One turn moves every row onto another: examples first, then more rows asked:
F: [  0 -18   1  15 -28 -12  35 -16  14   8  27  28]
W: [  3  12   0  25  -4  -2 -12 -11 -35  19  16 -30]
K: [ -6  12   2  36 -28 -17   4  -4  -8 -13  19 -12]
Q: [ 19 -10 -18   3  -3  28  24 -35  -8  28  21  26]
A: [ -2   5   5 -27 -35  20   1 -40 -15  -3 -25  -2]
M: [-12  -7  -9   2   5 -14  11 -19 -18  54  17  12]
U: [-27 -17  -9   4 -40  13  12  11  11  -4 -13 -18]
J: [ 25   7  -5  29 -17  27   4 -20 -16 -12  20 -12]
R: [-17   6  10 -22 -42  -2   4 -31  -8  -8 -24   2]
X: [ -5 -19 -16  -3 -28  45   8   0   1   3 -13 -25]
T: [-17   5   9 -27 -29   2  -6 -32 -23  11 -26 -10]
N: [ 27 -23  -7   1  -2  28  22 -32 -12  31  23  12]
E: [-11 -18   4   4  -1 -25  12 -13 -18  50  21   3]
S: [-27 -17 -10  -6 -21  17  -1  10  -8  21 -17 -36]
P: [-11  -7 -12  13 -22 -17  31 -18  11  15  23  35]

X -> S
K -> J
Where do these go?
P -> Q
R -> A
F -> N

One turn moves every row onto another: examples first, then more rows asked:
kigu: [-21  -2   5  -1  -8 -22  -7  -9  41   4  -2  -2  -1   8  10  -8 -26   8
  29 -28 -15  -2  52  39  -5  13  -6  17 -22  -8   0 -18   6   5  25  13
  19  21   8]
zubu: [-13  -3   7  -1 -29   6 -12   3  43  -4 -35  -6  17  20  13  -2 -25   2
  16 -17 -13   4  42 -11 -21   6   2   7 -17 -23   1 -16   7  19  19  14
  22  33  10]
vifak: [  4  14 -30 -10  -6 -17   9  -1 -11 -11   5 -12   5  -2 -20   5  31  -6
   3  -2  -9 -37  -2 -30  31  22  22 -18  20   3  19 -11  -8 -11   5 -43
  12  -4   4]
Biv: [ -1  25  33   4  -6 -13   5  -6  24  -1 -13  23  -8 -19  -2 -19   2  11
  10 -21  -6 -24  58   5 -28  23  13   1 -24 -22   9   2  22   8  19  -1
  24  42  -9]
nisad: [ -7   1  -9 -16   6  -9  -8  -1  -1  14  11   2 -16   9  23 -39  -3  18
 -31   7  27  11 -10  -6  10 -33   2   9   0  -1 -26 -17   8   4 -20  39
  -5  17  25]
tem: [ -3  12   3  10 -39  -1  12 -11  14   5 -29  -8  10  11  15  -4  -2 -21
  17 -27 -17   1  54  16 -18  -1  26  -3 -14 -39  16   0  18  16   0  -3
  17  20  30]
sep: [  4  10  10  -6  23 -25 -42  29   2   4  -3  18  -4  -7  -8 -18  -3 -11
 -35  14  44   2  -2   0  10  -2  -1  -3  22  -1   1  10  20  -8   4  35
  -9   8 -12]
rudo: [ -9  11   5  13 -31  -3  -2 -11  20  19 -18 -26  -1   8   6   1   5 -20
  20 -22 -20  -5  52  34  -5   9  24  -4 -14 -35  26  10  22   8  14  -8
   7  27  18]
reze: [  7  13  12   9  26  -5 -31  23   1   3 -14  19 -16  -5   2 -13   5  -5
 -41  21  46   1  -5  10  -3   2   3   1  16  -8  -2  17  28 -16   3  31
  -9   3  -6]
Teve: [ -2   9  33   0  -1 -13 -11  -5  36  10  -2   9 -19  -5   9 -24  -5  14
  19 -19 -12 -16  51  27 -12  26  12   2 -25 -17   7   2  19   9  20  -2
  16  45 -15]
kiv: [ -6   0  14   4  24  -7 -35  30   9  -7  -8  27 -10 -12   0 -12  -6  -2
 -29  21  41  -2   7  11   1  -7   9  -6   5  -3  -2  22  18  -9   4  40
 -10   8 -18]
Zisus: [  4  26  26   9 -19   7   7 -28  12  11 -22 -10   3 -23 -11   3  11 -15
  19 -37 -20  -6  41   4 -29   5  -5   0  -2 -18  28 -14  26  12   6  -1
  19  32  -2]
koga: [  7  -8 -26 -20 -20   6  11 -12   0  -2   8 -12 -23  17  13 -25  17  19
  10  -3   3  -3 -22 -22  17 -15  16  -6   9   7 -18 -32 -11  22 -31 -14
  23   4  22]
ras: [ -2  13  15   7  14 -13 -42  17  -1  -1   0  17 -13 -12  -4 -18   4  -2
 -35  20  52  -3   3  -3   3  -3   1  -3  13 -12  -7  17  19 -16   3  38
 -12  -2  -6]
selu: [  2 -19 -20 -15 -12  15  16  -3   4  -1  -4 -10 -16  13  11 -17  16  15
  12 -10 -15   1 -23 -12  12 -21  29 -11   7  14  -3 -33 -12  30 -29 -19
  18  11  23]
neru: [ -1   3 -29   6 -11   0  24  -5 -10 -13   2  -7  -2 -10 -15  11  38   0
  11  -5 -17 -42   6 -16  23  16  28 -19   9   4  19  -3  -7 -17  -2 -40
  11  -7   2]
kebak: [-13 -13 -17 -14  12  -4   4   9   8  17   0   5  -5  11  29 -30  -9  11
 -30   2   9  11  -6   9   9 -38   7   8  -4   6 -16 -18   4   3 -19  43
 -10  25  22]
bep: [-25  26   6  17  23 -13 -19   1  -8 -28   0  12   5 -41 -44  21  12   1
 -15   7  16 -25   9  -2   5   7  16 -11   8  -1  26  10   2  -9  28  -7
  -3 -14  -2]
Komib: [-18  33   2  16   8 -13 -29  -4 -11 -25   5   5  -3 -33 -38  13  19  -4
 -15  12  30 -25   2 -14   6  14  14 -11  15 -13  17   8  -1 -12  23 -11
   0 -25   7]
suru: [ -3   2 -11 -14  21  -6   8   5  -2  18   3   4 -17  13  25 -34   1  24
 -39   1  14  12 -16   2   7 -28   1  17   1   6 -23 -21  17   1 -15  29
  -6  21  27]
gati: [ -5  24  33   8  -5   1 -11 -26  22  20  -8 -19  -8 -23 -11  -1   2  -5
  18 -32 -22  -1  37  28 -18   7  -2   2  -8 -17  29  -6  26  17  21  -2
   7  39  -5]
suli: [ -4   0 -13 -27  15 -24  -5  14   1  19   7   3  -5  17  22 -42  -4  12
 -35   2  16  11 -11  -5  19 -27  11   6   5   3 -16 -20   6  12 -16  29
  -5  26  27]
nef: [  3  16 -41   0  -4  -4  21  -9  -8 -23  -1 -11  -4   5 -11  17  26   2
   2   7  -9 -36  -2 -19  23  21  17  -9  12  -1   6  -8  -3 -21   7 -42
  14 -14   7]
Taf: [ -3  15 -36   2 -18  -5  13 -15  -9 -15  10 -13  -8  -7 -14   4  34   2
   8   2  -2 -41  -2 -28  23  18  20 -14  13  -5   7 -13 -14 -14  -2 -39
  17 -16  13]
zuf: [ 13  -8 -24 -19  -3   8  19  -4   0 -10   1  -6 -25  23  12 -18  14  26
   8  -5  -5   3 -27 -13  14 -10  19  -2  10  15 -17 -27  -1  22 -22 -26
  26   1  20]
Dal: [-16  -9   8   2 -28   5 -24  -1  45   3 -27 -25   5  22   4   4 -16   1
  27 -14 -17   3  37  12  -6  14  11   2 -16 -21  15 -11   7  24  25  -3
  23  32  11]
Puf: [-16  36  -3  14  24  -9 -21  -1  -8 -30 -10   6  -3 -24 -35  22  11  -7
 -26  19  26 -17  -4  -1   2  13  17  -6  15 -11  22   6   7  -7  28 -15
   1 -21  12]
roga: [-13  10  10   3 -10 -23   0  -3  33  -6 -11  24   5  -6   5  -8 -28   3
  25 -33  -3  -2  55  26 -24   9 -11  18 -17 -11  -7 -12  13   4  19  24
  26  12   2]
gifef: [-13  35   2   4  22 -33 -28   8 -13 -22   5  11   4 -28 -41   9  12 -10
 -21   6  26 -18   5  -3  15  13  21 -11  19  -8  25   8   4  -4  24 -13
   0 -17   9]
suvi: [ 13  -8 -26 -27  -9  -9  11   1  -3   1   7 -10 -13  19   6 -23  13   6
  10 -14  -7   4 -25 -14  25 -12  20  -9  20  13  -5 -34 -10  27 -27 -22
  20   2  21]

gati -> rudo
reze -> Puf
Where do these go?
bep -> neru
nisad -> ras
Biv -> Zisus
vifak -> suvi

One turn moves every row onto another: examples first, then more rows asked:
lebo: [ 10 -17   0   4 -12  43   2  10  23 -23  -9 -15  23   5  31 -24 -16   1
  42  -9  13  24  18  13  11 -11 -11 -14  14  -6 -29   4   0 -41 -38  29
  16  24  37   4  25  10  61  27  43  11]
daro: [-24   0  16  28 -31  38 -56  24 -39   6 -16 -33  -6  12  -5  -3  16  -2
  16 -40   0  -4 -20  -4  23  -6 -11 -18 -15  30  -1 -11 -44 -22 -15 -22
 -12  -4   9   8  -8  -9  26  15 -16  24]
Rez: [-31  -2   4   2  -5  34 -30  38 -21   3 -13 -33 -14  -7  18 -30   8  -7
  22 -48  -4 -14 -26 -20  20   4  -7  14  -8   4 -22  18   3  -1 -33  -1
 -23  25   2   0 -12  34  21  -2 -32  16]
zegom: [ -7 -11  -7  10  -7 -25 -27  30 -25 -48  -4  -9  -1 -31  24 -22   7  16
  47 -38  -8  43  18  -4  -9  13  22 -19  14   7   4 -40  -7 -11 -29   9
  19  14  52  34 -19  13  29  16  12 -11]
pozep: [  5   3   0  -1   3   3 -25  50 -31  25  -4   0 -11  -6  25 -56  27  -5
  23  -9 -13   1  -8 -23  12  25  -5   2   5  10  15  23 -20  -1 -27  -1
 -18   4  13   9   8  17  23   7 -10  10]
Muzi: [-22 -11  -8  22 -11 -10 -27  25 -18 -67  -5  -6   3 -25  13 -12   3  28
  45 -48  -3  40   7  -4 -18  -1  29 -31  20  13   1 -45  -7  -5 -25   5
  28  16  46  23 -17  11  29  15  15  -8]
Saru: [-35   5 -11  12   7  31 -46  34 -32  22 -21  -9 -10   3 -20 -25  24  30
  32 -43   1 -13 -27 -15  -8 -19   6 -35  -6  34 -14   0 -32 -20 -22  -3
 -17   0   2 -22  20  19  18   0 -10   8]
Tage: [  2 -21  -5  27 -10  39 -12   8  29 -25 -13  -8  27  15  19  -4 -14  15
  45 -25   6  21   9   9   7 -31  -6 -43   9  12 -23   3 -11 -44 -43  21
  11  21  25   1  44   1  52  35  47   4]
peb: [-32   6  10  40 -25  33 -60  35 -23  -1 -13 -21  18  11  -8  -7  24   8
  14 -34  -8  18 -41  -9  19  -7 -14 -25  -2  34   3  -5 -41  -7 -26 -31
 -17  -2   6   4  11 -20  21  12   0  26]
tise: [ 21  -2 -12  38   5  35 -20  16  42  -3  -7  -7  14  21  34 -29 -17  14
  52 -15 -10  29   5  -9  -2 -28   2 -47  -3   4 -18   2 -18 -53 -28  14
   4   8  30  10  56  -3  43  13  32   3]
gido: [-37  -4  15  40 -20  25 -60  35 -27  -4 -14 -26   6  12  -4  -6  22  16
   8 -20 -15  18 -46 -12  20  -7 -12 -23  -8  35   1 -14 -37 -14 -14 -31
 -15   1  11   4   9 -15  23   7 -11  22]
nen: [-30 -13  -9  16  -4 -15 -38  34 -15 -57  -8 -26  12 -36  18 -12   4  17
  46 -54 -12  54  -4  -5  -3   3  16 -14  11   6 -16 -38   7  -9 -44   3
   7  27  47  28 -19  15  24   8   9  -5]
noto: [-36   8   2   7  -8  38 -22  45  -7 -15  -5 -18   3  -4  22 -43  13   0
  13 -35   1   1 -40 -23  11  11  -6  18  15  -2 -19  21  11  22 -32  -1
  -8  26   6  -6  -7  30  24 -10 -18  20]
Nes: [-15 -16  -6  23  -9 -27 -45  31 -25 -47  -7 -19  10 -28  15  -6   8  15
  46 -48 -16  53   7  -3   1   5  15 -27   6  17   0 -43 -13 -19 -39  -2
   8  14  47  38 -13   0  23  19  13  -8]
kuv: [ 11   1  -8  20  -5  47 -11  17  48 -13  -7 -22  18  18  49 -42 -25   1
  44 -13   6  33  -1  -8   6 -14  -4 -14   3 -19 -42   4   4 -41 -30  24
  14  18  42  10  33  12  50  -2  20  10]
tig: [  0 -20   5  19 -15  48 -11   9  26 -28 -11 -27  31   4  23  -6 -19  -1
  44 -22   3  31   7  13  19 -21 -17 -22   5   2 -31   3  -1 -44 -44  16
   3  31  28   7  27  -3  55  33  46  17]
gisut: [  7   1  -1  45  -7  54 -25  10  45 -15  -8 -26  24  16  27 -19 -24   8
  51 -20  -9  42  -6  -3   6 -29  -6 -39  -6   3 -28  -6 -14 -52 -25   1
  -1  14  32  10  43 -14  45  15  36  19]
riged: [ -1  -6   7   3   9   1 -25  48 -34  19  -3  -5 -22  -7  25 -52  25   5
  18   6 -21   2 -15 -26  11  24  -3   1  -2  14  15  12 -16  -6 -11  -4
 -17   7  17   8   5  18  25   5 -19   9]
pozaf: [ -4  21  23  20  -5  46 -15  27  -5 -66  -3 -21   4  -7   0 -37   1  13
  59 -15  -6  27  15 -31 -22 -27  41 -36 -17   6 -13 -54  -3 -23 -21  -3
   0  11  41  34  19   7  22 -12 -15   1]
mal: [-41  -2   8  12  -1  32 -24  45  -9 -18  -6 -22  -9  -6  24 -40  12  10
   8 -22  -9   3 -47 -27  11   9  -2  14   8   2 -18  12  14  15 -20  -5
 -10  29   8  -6  -5  32  25 -12 -27  18]
sefu: [  9  10  25  31  -5  21 -31  32  -6 -55  -3 -29   6  -4  13 -24   4   1
  57 -22 -22  31  14 -35  -2 -25  32 -38 -31   9  -4 -44  -9 -31 -37  -9
 -16  12  34  55  28  -1  15  -2 -24  -6]
ker: [-24  11  20  29 -40  56 -21  25 -16 -35  -3  -6  -1  17  12 -20   9   5
   1 -27  12  -8 -24 -11  10   6   1  -6  19  13  11  -4 -23  20  -1 -17
  17   2   9   0 -17  -2  36  11  -5  29]
dul: [-32   5  11  19 -28  58 -21  19 -23 -24 -11 -14 -19  16   7 -17   4  10
   8 -43  19 -31 -18 -11   3  -6  10  -9   8  12  -6  -3 -20   6  -2  -2
  16   5   3 -11 -19  20  33   5 -22  20]
dusad: [ 19 -25  -8  17  -7  19 -19  14  20  -5 -13  -9  24  15  30 -13  -8   5
  44 -14   2  23  17   9  16 -19 -13 -35   3   8 -19   7 -17 -53 -51  28
   7  17  32  12  45   1  52  35  40  -1]
musoz: [-27 -11 -21  14   4 -24 -37  33 -17 -49 -10  -8   8 -28  11 -19  11  33
  49 -52  -7  46  -1  -7 -18  -3  27 -31  16  14 -13 -40  -2 -11 -41  11
  15  17  46  19  -3  19  22   5  13 -17]
Bezi: [-30   1  -8  19  13  15 -40  43 -28  14 -14   8  -9   7  -8 -37  32  41
  20  -9 -10   1 -35 -21 -15  -9  11 -38   5  36   3  -4 -31 -10 -10  -5
  -5  -2  12 -19  32  14  20  -3  -6   4]
tudu: [-30   0  23  33 -32  49 -23  25 -19 -37  -4 -10 -14  16  15 -18   9  15
  -5 -14   3  -7 -31 -15   8   3   5  -8  13  16  10 -11 -21  13  11 -16
  19   5  11   0 -15   3  37   7 -16  25]
bopi: [  3  -1   3  -3   3  18 -22  35 -42  26  -9  -3 -31  -4  10 -44  20   1
  30 -22  -5 -24   6 -17   3  12   6 -11  -7  17  13  13 -28 -14 -12   2
 -14   0   7   1  -1  23  25  13 -18   9]
goti: [-11  19  19   9  -6  34 -32  35  -8 -51  -9 -41  17  -8   7 -43   5   2
  54 -15  -3  43   4 -27  -6 -19  26 -15 -22  -3 -34 -53   3 -29 -37   2
  -8  12  51  41  15   8  20 -25 -25   1]
Baf: [ 12   3   5  32 -18  62 -12   7  43 -24  -4 -25  18  18  39 -28 -29   0
  44 -10   3  35   3   1   7 -16  -6 -21   2 -11 -30  -7  -8 -44 -15   8
  14  12  39  12  24  -7  54   9  31  23]
lazil: [  5 -20 -13   4  -1  27 -13  19  25  -6 -16 -15  27   8  32 -26  -9   7
  45 -15  11  27   8   9  11 -17 -13 -20   9  -3 -39  11   0 -47 -56  37
   8  25  36   2  41  15  52  20  37  -2]
neb: [-21  10 -14  19   7  16 -38  44 -25  18 -14  15   1   7 -11 -38  35  34
  26 -24  -3  -1 -28 -20 -15  -8   8 -39  10  35   7   5 -36  -4 -24  -4
  -8  -7   7 -17  35  10  19   2   3   4]
pevos: [ 27  -5 -12  24   3  25 -18  21  42   5  -7 -15  13  18  52 -41 -18  -1
  48  -9  -9  32   6 -11  10 -14  -4 -26  -5 -10 -27  10  -7 -51 -37  23
   4  12  37  19  46   6  44   6  20   1]
Lipo: [ 12  15  16  10 -13  16 -26  35 -11 -46  -7 -21   4   9  24 -45   9   2
  45  -8   3  25  22 -29  -7 -13  34 -25 -19  -3 -16 -50 -11 -27 -33  13
  11  -2  53  51  19  12  25 -18 -32 -13]
Doduz: [ -3  12   7  24   0  15 -33  38   3 -52 -10 -19   8   8  16 -33   8  17
  50 -27  -6  23   3 -39 -13 -33  39 -40 -21   4 -23 -42  -2 -24 -48  11
   0  10  37  42  37  19  13 -20 -34 -19]

Muzi -> zegom
neb -> ker
Baf -> pevos
Where do these go?
tudu -> riged
sefu -> goti
lebo -> dusad
Rez -> Saru

One turn moves every row onto another: examples first, then more rows asked:
Zifup: [-19 -19  -8 -31   0   4  18  25  16  22   6  29  13  27   0   6]
gero: [  5   4 -21  14  -1 -35 -10 -13 -19 -21  30 -17  -7   3   2 -21]
zupe: [-28 -11  -3 -15  13   2   5   8  15  19  24  34  20  41  -1  23]
gigat: [ 18 -10  -9   3 -15 -26  -7 -10 -11 -19  27 -16 -13  -5  17 -18]
famen: [ 14 -12  13  28  15 -26  18   6 -25   1  -4   5  24  24  -7  -3]
kube: [ 28 -18 -12   8  -8 -32  -7 -15   2 -13  37  -4 -23  13   4 -20]
dapog: [ 14  17  -6 -28   4  -2  10  -4  50 -10   6  13  -4   4  31  -4]
Fivo: [ 17  -3 -21  17   7 -40 -10 -16  -8  -8  39  -5 -17  14 -10 -25]
kiti: [  9  27 -25 -14  18 -15   7 -16  52   6  15  25  -7  23  -7  -3]
Voz: [ 15 -13  22   0  -9  -8 -10   6 -21 -13   7  23 -10  53   4 -23]
Gef: [  7 -11  12  21 -25  -7  10 -11 -27  -9 -14  14  10  35  -2  -8]
liraf: [ 16   1  -9  22   2  13 -21  -1  42  10 -19  15 -12  19  -8  13]
Vum: [-25  -8 -11 -34   4  15  25  19   9  12  10  15  31  33   5 -17]
popot: [ -5  21 -12  22  21  16 -40 -10  27  -5  -4  11  -5  45 -10  -7]
Limav: [ 22 -12  20   9  35 -23   2  22 -21  -5  14  11   5  43  -2 -16]
Leva: [ -2  28 -10   5  32  22 -28  16  15 -13 -13 -15  11  25   8 -29]
vedo: [ 18   3  -7   7  17  20  -6  23  28   1 -24  -8   5   0  12  -9]
gebev: [-23  48 -29 -11  22 -22  -6 -12  27  -6   5  13   0  21  -6  -5]
puz: [-22  41 -17 -25   7  -6  -2   2  20 -18  -1   0   7   2  30  -8]
nariv: [-34   0  -5 -16  17  14  15  -3   9   8  23  20  35  46   3  -1]

nariv -> Vum
Limav -> famen
Where do these go?
dapog -> kiti
Fivo -> gero
vedo -> liraf

